In the rows, 128 means zero.
A single turn carries every row of the set below to another of its rows. Some are shown first; where does it send the rows asked next?
gis: [122 122 105 161  98 162 136 125 131 134 133 116 110 110 126 135 126 157
 132  81 129 111 144 121 137 120 133 172 146 134 119 113 148 114 126 136
 111 134 113]
Doso: [134  84 132 168 105 172  95 131 142 107 147 141 108 115 137 121 130 145
 146 107 132 142 114 134 133 127 151 168 162 169 151 140 123 145 145  93
 155 134 116]
Zolel: [140 155 123 147 143 148 133 129 149 103 103 144  77 141 118 155 110 134
 136 119 138 106 135 147 142 112 124 152 137 120 138 126 138 125 137 128
 129 124 101]
Voba: [114 126 123 145 126 141 129 110 155  97 114 117 101 123 119 152 113 150
 160 128 152 114 101 160 130 110 128 151 134 141 141 119 135 119 134 153
 132 144 102]
tof: [111 114 123 151  94 147 108 135 149 114 155 150  69 135 135 135 134 123
 149 121 133 154 118 125 123 107 141 180 170 174 161 134  96 159 146 124
 147 134  87]
ziler: [118 124 115 150 119 150 129 126 156 104 115 112  98 119 105 154 110 143
 163 123 144 104 104 166 123 118 122 148 126 139 141 130 138 129 121 145
 129 137  97]
Kela: [139 147 130 137 142 132 132 113 145 105  99 141  76 140 123 155 113 140
 135 124 142 109 131 140 143 122 127 160 132 126 154 111 136 119 138 142
 136 127 104]
Leluz: [130 110 124 176 121 190 146 142 126 118 123  98 112 136 107 136 120 143
 144 110 134 104 140 137 126 103 152 189 177 143 166 110 115 110 145 117
 134 157  89]
Foma: [122 129 120 149 124 140 141 117 156 121 116 108  98 127 106 131 106 149
 165 114 118 104 131 143 121 136 122 151 122 148 132 128 129 132 137 143
 112 153  88]
vozak: [128 116 119 173 135 153 131 130 131 136 131 100 109 144  82 118 103 131
 140 111 142 125 137 144 113 108 141 168 156 148 172 108 116  92 164 133
 135 147  90]
mideb: [ 95  98 144 167 115 169 143 144 142 126 153 153  83 147 122 129 129 117
 136 107 152 131 111 133 129 121 127 159 184 144 163 125  95 123 166 104
 152 119  84]
tedaf: [140 118 128 164 109 157 158 150 128 130 121 108  97 135  94 141 114 137
 142  88 124 116 150 126 123 108 151 182 157 145 165 110 113  90 147 107
 150 145 107]
livop: [123 122 121 147 101 159 120 144 130 140 140 118 102 118 149 134 120 134
 142  81 137 120 138 132 147 104 112 162 143 128 130 101 141 108 131 147
 120 141 128]
Siron: [128 142 113 158 146 156 117 123 159 113 108 147  89 132 109 131 114 138
 158 112 136 105 144 130 142 128 147 151 148 125 132 121 141 113 148 137
 111 132 105]
zuviv: [125 102 142 167 100 142 104 142 141 115 155 159  92 132 135 135 129 141
 133  98 142 142 117 135 122 122 137 170 151 174 153 154 106 141 147  95
 170 122  88]
Zuton: [124 110 133 141 105 147 123 136 119 141 143 118 104 124 143 149 128 140
 143  89 146 120 141 133 158 103 119 169 146 115 136 112 135 106 133 145
 121 145 128]
Fiba: [112 107 123 146 118 143 101 140 153 115 144 135  97 140 109 148 108 119
 148 121 121 162 114 127 137  99 142 159 178 171 146 138  96 153 146 140
 133 131  91]
lal: [104 111 111 177 127 181 130 128 136 122 163 152  83 150 128 132 133 135
 137 106 151 123 109 130 125 127 114 174 175 165 170 123 106 131 167 124
 160 110  88]
muz: [110 109 119 160  92 169 150 133 132 125 166 144  61 145 126 142 137 134
 142 105 140 119 117 125 119 130 121 179 165 176 175 119  92 140 144 115
 153 122  94]
dede: [125 104 114 162 115 120 108 128 130  93 126 150  83 127 113 133 110 123
 129 114 119 132 132 110 121 133 131 166 168 161 162 122 116 165 135 113
 154 114  81]
Pizi: [144 106 153 146 116 172 133 134 142 133 122 117 105 122 126 124 116 137
 131  93 127 107 139 143 162 142 147 169 147 127 123 122 128 117 122 130
 109 149  87]
Ked: [114 105 129 166 112 167  97 142 132 136 152 156 103 143 132 152 139 137
 123 121 132 147 119 130 131 120 119 188 153 160 168 153 111 155 155 118
 157 118  88]
bak: [146  94 143 145 110 154 133 124 120 112 134 118 102 114 150 122 126 140
 150  95 147 101 132 146 161 130 123 183 148 117 137 105 140 132 122 129
 139 151  99]
Motar: [147 109 149 151 109 162 130 132 130 113 141 117 100 112 148 107 122 123
 138 102 137  97 132 146 155 129 127 178 137 116 139 105 138 132 120 132
 127 148  96]
gufir: [100 100 134 160 104 134 102 143 141 121 129 154  80 133 133 131 127 111
 134 114 135 153 124 124 117 128 122 166 169 154 169 123 107 153 156 111
 156 120  74]
Sokul: [113 107 147 158 110 148 144 139 137 124 175 153  79 153 115 129 118 125
 136 106 146 122 111 133 124 132 125 163 147 171 173 139  85 118 155 112
 154 126  84]
kero: [126 102 138 152 105 156 111 142 121 143 140 144 109 140 133 146 125 137
 112 118 105 152 138 116 134 125 117 173 141 158 165 143 113 148 156  98
 137 138 116]
dufed: [157 135  99 165 131 160 144 127 128 113 133 122  94 143  99 118 103 138
 148 112 134 115 146 139 121 114 146 186 158 170 163  99 118 100 152 123
 142 153  87]

vozak -> Leluz
Pizi -> Siron
Ked -> tof
And these:
kero -> Fiba
mideb -> lal
Motar -> Zolel
bak -> Kela

A single turn carries every row of the set below to another of its rows. Some are shown first; where does it send the rows asked next?
buf: [127 154 120 139 138 132 133 134 141 148 153 100 114 138 121 111 134 109]
livez: [131 138 123 143 128 122 127 114 152 130 146 103 114 143 107 110 138 119]
remu: [125 124 162 130 156 133  99 116 132  84 126 118 130 171 122 126 117 108]
rovit: [116 120 148 116 164 148  91 100 139  90 122 124 118 159 120 118 110 113]
gasuz: [149 119 139 144 129 134 109 105 139 127 134  94 147 117 117 124 135 103]
zoger: [134 147 130 125 189 159 103 143 141 121 134 106 137 153  96 112  99 111]
bamu: [127 156 147 125 166 159 109 138 124 127 137 130 135 109 104 133  87  84]
Ditop: [118 138 119 147 137 139 121 100 168 118 154 113 116 134 105 105 126 101]
toset: [116 144 130 106 193 152 105 125 137 115 132 113 117 159 108 110 100 116]
Dake: [142 127 131 134 141 145 113  95 151 136 144 114 146 122 123 119 148  99]
digo: [118 145 168 122 145 161 116 111 114  99 119 133 131 129 123 126 106  80]
zup: [118 163 128 139 134 133 132 137 136 142 144  92 113 147 119 101 111 105]
remid: [129 151 150 110 178 156 125 129 117 122 129 119 134 119  93 127  91  84]
gidab: [116 151 140 107 188 161 107 130 120 128 138 125 126 118 123 127  96  91]
ribi: [120 137 168 130 130 153  97 117 124 103 121 141 130 135 128 134 103  89]
lipip: [131 143 126 146 126 125 122 104 152 117 136 100 124 137  95 100 120 115]
demag: [138 122 131 147 123 128 119 110 145 130 148 105 126 122 120 127 144 107]
vetud: [131 131 141 118 191 157 114 134 133 106 129  94 132 159  93 114 101 102]
senom: [120 124 161 129 158 161 105 115 128  84 119 109 128 168 122 114 116  98]
fidep: [118 141 168 135 147 142 108 120 116  95 137 134 132 124 131 140 104  80]
rit: [108 143 127 131 137 133 130 132 154 147 156 103 102 151 120 118 114  96]
detok: [127 166 144 125 185 147 119 137 119 119 146 125 139 117 109 126  98  88]
zet: [134 137 129 144 133 138 124 131 134 148 154 100 125 119 134 128 140  98]
nev: [115 126 157 117 157 156  95 106 121 105 130 135 127 118 135 136 107  87]
Minog: [133 131 139 119 143 139 122 130 137 165 146 106 131 139 138 132 135  95]
Derul: [135 139 141 137 135 142 119 141 123 152 143  88 136 127 141 126 126  92]
voz: [135 150 138 121 194 138 112 134 135 109 134 107 138 165 100 112 109 117]
Zigu: [127 128 153 130 155 155  91 122 141  96 118 116 133 178 119 113 116 116]

rit -> Ditop
toset -> rovit
fidep -> detok
And these:
senom -> digo
zoger -> Zigu
buf -> livez
Derul -> zup

